Each path is a new rotation, seen through one point. The rows after it are directions, each followed by how far the rotation turns it, in deg/step (0 if it stays put).
Each turn is a multiple of 5 degrees from 10 to 175, or 0.
Each row of a path follows its step; steps can be skipped.

step 0: [ 1.05 -3.53  1.92 -1.88  1.91  1.47 -1.17  0.81  1.63 -1.52  1.51 -3.14
  1.85 -2.10 -1.54 -0.58 -0.86 -2.11 -0.44  0.13  1.48 -2.01  0.51  0.90
 -2.04  0.98  0.52  0.73]
step 1: [ 0.66  2.14 -0.01  1.04  0.79  2.11 -1.05 -0.21  1.82  0.95  2.49  1.45
 -1.80  1.17 -0.51 -1.69 -1.68  2.86 -0.67 -1.27  2.87  0.42 -2.30 -2.54
  0.26 -1.70  0.83 -1.97]
step 2: [-1.36 -0.56 -4.33  0.39  2.26 -1.47  0.50 -2.72 -1.30 -1.94  0.15 -0.61
  0.48  0.54 -1.15  2.47 -0.37  0.16  1.55  1.57 -0.89 -0.28 -1.29  1.93
  0.78 -2.29  2.32  1.50]
step 3: [-0.48 -1.99  1.77 -0.88 -1.52  1.46 -2.45 -2.35 -0.87  0.15 -0.67 -1.19
  0.50  1.73 -0.26  0.25  0.78 -0.90 -1.43 -2.40 -0.86  4.75  3.02 -1.62
  0.03 -0.38  0.52 -0.04]
step 4: [ 1.17  2.53 -1.59 -0.17  3.27  0.33  1.06  1.14  0.10  0.73 -2.19  1.47
 -2.48  0.29  2.77 -0.91  0.03  0.39  0.99 -2.02 -4.02 -0.78  0.54 -1.19
 -0.99  1.73 -0.21 -0.86]
step 5: [-1.34 -2.24 -0.45  2.79  0.54  0.43  1.41  0.69  2.29  0.99  0.08 -1.91
  3.83 -3.29 -0.62 -2.59 -0.43 -1.06 -0.38  1.34 -1.40  0.58  0.80  2.65
 -0.78  0.54 -0.32  0.74]
step 6: [ 2.44  3.12  3.48  1.45 -0.25  1.12 -1.64 -0.52 -1.08  0.84 -0.23 -1.38
 -1.16  0.04  0.45 -1.72  0.28 -1.60 -2.70  1.74  1.46 -0.01 -2.73 -1.47
 -0.74 -1.88  0.72 -1.60]
step 7: [ 0.31 -0.27 -3.93 -0.89  1.23  0.97  3.43  1.49 -0.65 -0.71 -0.88 -1.52
 -2.56 -0.83 -1.89  0.98  1.73  0.85  1.76  1.84  2.22 -0.98  0.62 -0.75
  0.14 -2.71 -0.03  1.01]
step 8: [-0.78 -3.16  0.76  0.26 -0.71 -2.87  0.44  0.03 -1.53  2.73  0.07  0.87
  1.45  1.65 -0.28  1.15 -1.58  1.16 -1.92  1.27  1.44  4.61  0.46 -1.41
  0.54  0.74  1.12  0.18]
step 9: [ 1.60  0.90 -0.08 -0.18  0.07 -0.34  0.08 -0.71 -0.78  0.02 -2.00  2.89
  1.52  2.85  3.51  1.54  3.55 -1.15  1.16 -0.69 -1.64 -2.33  0.96 -0.69
 -0.72 -0.98 -0.02 -2.33]
step 10: [ 0.19 -1.75 -0.41 -0.08 -2.71 -1.80  1.80  2.43  2.50  0.01 -1.08  0.03
 -0.21 -2.84 -0.30 -1.46 -1.49 -2.86  1.65 -2.97 -1.10  0.74  0.94  1.74
  0.20 -1.02 -1.73  1.58]
step 11: [ 0.82  1.80  0.69 -0.46 -2.11 -1.02 -2.23  0.15  0.30  1.00 -2.44  0.05
  0.64 -1.65 -0.47 -1.94 -0.47  1.64 -4.26  1.40  0.54 -2.05 -2.13 -0.32
  0.86  3.02  0.76 -1.52]
Directions:
[-0.93  0.14  0.81 -0.17  0.45 -0.56 -0.50  0.43  0.79  0.67 -0.30 -0.75
  0.61  0.83 -0.58 -0.32  0.08 -0.97 -1.16 -0.54  1.12  0.42  0.63  0.15
  0.99  0.52  0.77  0.47] -> 140
[ 0.48 -0.39 -0.80 -1.29  1.10  0.16 -0.39 -0.78 -0.02 -0.18 -0.48  0.28
  0.50 -0.77 -0.13 -0.01  1.37  0.02 -0.56  0.75  0.17 -1.38  0.84  0.60
  0.38  0.25  0.36 -0.48] -> 160
[ 0.69 -0.03 -0.94  0.59  0.25  0.19  0.17  0.40  0.44  1.34  1.87  0.42
  0.75  0.69 -0.16  0.22  0.30 -0.52  0.45  0.11 -0.12  0.10 -0.25  0.27
 -0.16  1.18  0.38 -1.05] -> 95
[-0.90  0.27 -0.94  0.46  0.38 -0.52 -0.20  0.50  0.49 -0.48 -0.54 -0.50
 -0.54  1.78 -0.02 -0.11  0.75 -0.32  0.13  0.45 -0.66 -1.50 -0.68 -0.60
 -0.65  0.06 -0.31  0.33] -> 145
[-0.91  0.37 -0.68 -0.12  0.33 -0.31  2.04 -0.82 -0.51  0.24  0.41  0.73
 -0.44 -0.07 -0.85 -0.72 -0.96 -0.76 -0.49 -0.51 -0.08 -0.64  0.42  0.15
  0.41 -0.19 -0.65 -0.09] -> 130
[ 0.68  0.23  0.01  0.23 -0.23  0.92  0.21  0.16 -0.03 -0.49  0.36  1.14
 -0.34  0.56 -1.53 -0.10 -0.06  0.26 -0.45  1.14  0.63 -0.01 -0.20 -0.04
 -0.31 -0.41  1.39  1.40] -> 65

step 0: [-1.08 -0.89 -4.93 -0.84  0.40  0.97 -0.16 -1.15 -4.04  0.50  0.05  0.91
  2.16 -1.63 -1.82 -0.30  0.16 -0.95 -2.23 -1.59 -1.71  0.57 -1.36  1.60
  4.12  1.09 -0.14  0.61]
step 1: [-3.74  1.97  1.46  0.78 -1.00  0.54  2.35  1.89  0.77 -0.37  1.17  2.82
 -3.38 -0.10 -0.07 -0.45  1.52  0.19 -0.74  1.96 -1.57 -1.51  3.49 -1.68
 -0.22  1.32 -1.05 -2.99]
step 2: [ 0.45  1.61 -0.15 -2.26 -0.37 -3.63 -0.77  0.59 -3.12 -1.12 -3.72  1.22
  3.01 -0.23 -1.63 -0.92  0.05  0.05 -1.60 -1.85 -1.02 -2.46 -0.56 -1.85
  0.33 -1.35  2.69  2.12]
step 3: [-1.86 -3.83  2.52  0.28 -0.21 -1.28  1.39 -0.09  1.43 -1.24  0.59  0.74
 -1.11  2.07 -1.09  2.38  2.41  2.42  2.05  1.89  1.94  1.02  0.78 -0.99
 -1.61  1.91  3.02 -2.33]
step 4: [ 1.04 -0.33 -2.78 -1.79 -0.59  0.78 -1.73  0.00 -0.56  0.31 -2.95 -1.79
  1.85 -1.75 -1.60 -2.51 -1.33  0.27  1.45  0.61  1.29 -1.25 -5.11 -1.49
 -0.02 -2.56 -0.06 -2.63]
step 5: [-1.41 -3.68 -2.96  1.37 -2.53 -1.62 -1.08  0.50  0.85 -1.34  2.93 -1.10
 -2.08  1.70  0.09  1.90 -0.36 -0.82 -0.85 -0.07  1.31  1.69  3.82  0.00
  1.35 -0.48 -1.74 -2.67]
step 6: [ 1.58  2.90 -1.32 -1.01  2.60  0.59  2.75 -1.69 -0.01 -0.88 -2.60 -0.28
 -1.05 -3.22 -1.31 -2.05 -0.17  1.08 -3.57 -2.19  1.69 -1.69  0.15 -0.30
  0.55 -1.50 -2.55 -1.53]
step 7: [ 1.05  0.27  0.62  1.87  0.98  0.04 -2.53  1.49 -0.89 -1.97  1.39 -1.21
 -1.10  1.78 -0.09  1.43  1.40  0.44 -1.70  1.19 -0.62 -0.08  3.76 -2.57
  4.17  2.92  3.00  0.66]
step 8: [-2.15  2.66 -0.77 -0.94  1.96  0.12 -0.35  0.07 -0.03  0.90 -2.39  2.00
  0.22 -4.85 -1.21  1.73 -0.34  4.08  0.42 -1.55 -0.59  1.43 -2.07  0.05
 -1.96  1.37  1.64 -1.07]
step 9: [-0.29 -2.25  1.63 -0.47 -3.11 -0.49 -2.49  2.79 -0.55 -1.73  0.94  1.89
  0.53  1.24 -1.62 -1.78  3.00 -0.83  2.03  0.33 -1.99  1.10 -1.18 -0.45
  4.26  1.62 -0.87 -1.23]
step 10: [-1.48  2.60 -1.63  0.31 -2.56 -2.73  0.96  0.14 -1.73  0.36 -1.40  0.10
 -4.36 -0.14 -1.62 -0.09  0.47  0.96 -0.03 -0.81  0.53  0.60 -1.59  0.26
 -4.53 -3.32  0.17 -1.15]
step 11: [ 3.84 -3.35  2.12 -0.46 -3.25  0.36  1.02  0.29 -0.73 -1.21 -0.30  0.57
  1.12  2.76 -2.12  0.42 -1.35 -0.29 -2.82 -1.41  2.59 -2.00 -0.11  0.39
  2.72  0.99  0.63 -1.29]
Directions:
[ 0.99  1.19 -1.10 -0.17  0.65 -0.98 -0.02 -0.92 -0.38  0.37  0.47  1.49
  0.18 -0.87 -0.15 -0.23 -0.18 -0.38  0.20  0.32  0.88 -0.05 -1.00 -0.52
 -0.62 -0.07 -0.07  0.10] -> 170
[ 0.22  1.07 -0.71  0.51 -0.85 -0.06 -1.45  0.99 -0.04  0.43 -0.13 -0.86
 -0.69  0.27  0.43 -0.25 -0.81 -0.22 -0.02  0.78 -0.54 -0.73  0.27 -1.08
 -0.61 -0.45  0.79  0.30] -> 130
[-0.97 -0.52 -0.13 -0.24 -0.82 -0.07  0.94 -0.68 -0.29  0.07 -0.49  0.55
  1.12  1.24 -0.42  0.14 -0.60  0.01  0.72  1.02  0.59 -1.42  0.24 -0.32
 -0.41 -0.79  0.20  0.00] -> 40
[ 1.39  0.02 -0.18 -1.30 -0.22 -0.14  0.31  0.24 -0.32  0.63  0.69 -0.56
  1.26  0.70 -0.74  0.24  0.13  0.73 -0.46  0.32 -1.32  0.49 -0.05 -0.89
  0.34 -0.21 -0.75  0.09] -> 160
[-0.48 -0.01 -1.02 -0.23 -1.21 -0.36  0.12 -0.88  0.22 -0.88 -0.59  0.23
 -0.81  0.10  0.69 -0.01 -0.31 -0.59 -0.01  0.39 -1.39  0.24 -0.65  0.19
  0.23  0.49 -1.64 -0.29] -> 80
[-0.37 -0.01 -0.85  1.05  0.21 -0.90 -0.26  0.06 -1.61 -0.56  0.18 -0.76
  0.71  0.47 -0.01  0.66  1.11 -0.68  0.06  0.89  0.19  1.12  0.45  0.61
  0.01 -0.04  0.10  0.53] -> 155
[ 0.75 -0.71 -0.17  0.48 -0.79 -0.27  0.38 -0.51 -0.02  0.84  0.83 -1.00
 -0.88 -0.23 -0.89 -0.48 -0.88 -0.28 -0.43  0.52  0.54  0.13 -0.49  1.39
  0.50 -1.02  0.12 -0.66] -> 60

step 0: [ 1.35  0.68  0.66 -2.50 -0.47  1.39 -1.36 -3.56 -0.52 -0.21  1.90  0.48
 -1.05 -0.42 -0.18 -0.19 -2.22 -1.00 -2.44 -1.87 -2.14  2.22  1.13  1.96
 -2.31  0.12 -1.32  1.57]
step 1: [-1.24  1.24 -0.69  1.10  0.53 -1.12  1.59  0.89 -1.90 -2.08 -0.96 -1.33
 -1.18 -2.49 -2.40 -1.92 -2.72  1.00  0.96  1.64  0.88 -0.88 -2.36 -0.34
  0.96 -2.83  1.83 -0.89]
step 2: [ 2.31 -2.46  0.89 -1.41 -1.59 -2.12  0.04  0.08  0.38 -1.48  0.91  0.49
  4.71  2.36  1.64  1.60  0.79  0.65  0.64 -0.73 -0.04  1.15  0.78 -0.03
  0.71 -0.02  1.54 -2.43]
step 3: [-2.52 -0.14  0.90  1.85  0.25  1.16 -2.96  1.11  3.44  0.46 -0.77  1.81
 -0.24 -3.28  0.87  1.25 -0.50 -0.73 -0.97  1.15 -1.70  0.64 -0.78 -2.64
  0.45  0.39 -1.79  1.39]
step 4: [-1.44  1.68 -1.72  1.77  1.28 -0.84  0.14  1.40  0.18 -0.75 -1.30 -0.24
 -1.64  3.59 -0.99  0.24  2.21  0.27  0.44 -0.83  2.09 -2.24  0.52  1.52
 -1.92  2.86  2.15 -0.64]
step 5: [ 1.62 -2.13 -0.32 -0.40  0.58  3.42  0.29 -1.42 -3.29  3.87  1.59 -1.20
  0.56  0.38  1.71  0.51  1.27 -0.49  1.47 -1.58 -0.62 -0.31  0.06 -0.93
  0.69 -0.67 -2.28  1.01]
step 6: [ 0.87  2.86  1.58 -1.98 -0.57 -1.53  1.20 -0.76  0.92  0.44 -1.12  1.09
 -2.01 -1.64 -0.89 -2.81 -0.32 -0.54 -1.91  3.14  1.47  0.51  0.86  2.73
  0.53 -0.17 -2.28  0.82]
step 7: [ 0.64 -0.62 -0.86 -0.86 -0.82 -1.27  0.84  0.35 -1.57 -2.45  2.75 -2.22
 -0.43  0.38 -2.15  0.53 -3.04  0.10 -0.64 -3.28 -2.06  1.11  0.21 -0.09
 -1.72 -0.53  2.95  0.51]
step 8: [-1.31 -2.40 -0.18  0.94 -0.03 -0.06  0.66 -1.32  0.27 -0.10 -2.71  1.45
  2.47 -0.90  1.42 -1.30 -0.99  2.70  1.20  1.79  0.09  0.49 -2.13 -1.79
  2.35 -2.60  0.27 -2.45]
step 9: [ 0.70  1.87  1.08 -0.62 -0.91  0.13 -0.93  2.02  3.95 -2.38  1.56  0.91
  1.75  0.45  0.82  2.73  3.16 -2.17 -0.63  1.17  0.20  0.57  1.49 -0.30
 -0.14  1.40  1.10 -0.46]
step 10: [-2.33 -0.99 -0.88  3.45  1.22  0.10 -2.91 -0.52  0.19  0.98 -2.08 -1.65
 -1.60  0.09 -0.16  1.15 -0.69  0.84  0.80 -2.91 -1.06 -1.57 -0.31 -0.39
 -0.62  1.48 -1.87  2.87]
step 11: [ 0.51  1.32 -1.16 -0.92  1.56  2.07  0.38 -0.81 -3.07  2.20  0.70  2.00
 -0.50  2.17  0.02 -1.50  1.17 -1.06  0.90  2.32  2.98 -1.86 -0.49  1.22
 -0.57  1.08  0.32 -2.85]
Directions:
[ 0.38 -0.57  0.52  0.29  0.00 -0.25 -0.21 -0.24 -0.21 -1.31  0.06  0.59
 -0.58  1.71 -0.16 -0.51  0.64  0.97 -0.14  1.03  0.04  0.93 -0.47  0.85
 -0.32  0.73 -0.69 -0.39] -> 160
[ 0.31  0.23  0.63 -0.64  0.10 -0.19 -0.90  0.25 -1.51 -0.07  0.24  0.21
  0.72  0.23 -0.73 -0.13 -1.21 -0.43  0.56  0.67  0.03 -0.98  0.18  1.33
  0.16 -0.64 -0.48  1.00] -> 65
[-0.89  0.25 -0.65 -0.90 -0.43 -1.21 -1.19 -0.31  1.19  0.20  0.85  0.02
 -0.60  0.22 -0.67 -0.19 -0.67 -0.45  0.08 -0.33  0.37  0.79  0.07 -0.30
  0.63  0.82 -0.85  0.70] -> 110
[-0.51 -0.06  1.14 -0.09 -0.06  1.43  0.23 -0.62 -0.02  0.13 -0.70  0.49
  0.37 -0.97 -0.35 -0.59 -0.82  0.47  1.33 -0.37 -0.09  0.68 -0.57 -0.13
  0.17  1.46 -0.27  0.13] -> 145
[ 0.01 -0.02 -0.49  0.34  0.93 -0.02 -0.67 -0.63  0.01  0.71 -0.53  0.50
  0.51  0.00  0.05 -0.52 -0.13 -0.06 -0.62 -0.22 -1.26  0.26 -1.55 -0.56
 -0.52 -1.12 -1.48 -0.03] -> 145
[ 0.36  1.21  0.44 -0.47  0.46 -0.62  0.80  1.41  0.64 -0.51  0.04 -0.53
  0.00 -0.01 -1.29  0.20  0.84  0.38  1.15 -0.86 -0.31 -0.28 -0.72  0.08
 -0.45 -0.22 -0.65 -0.16] -> 135
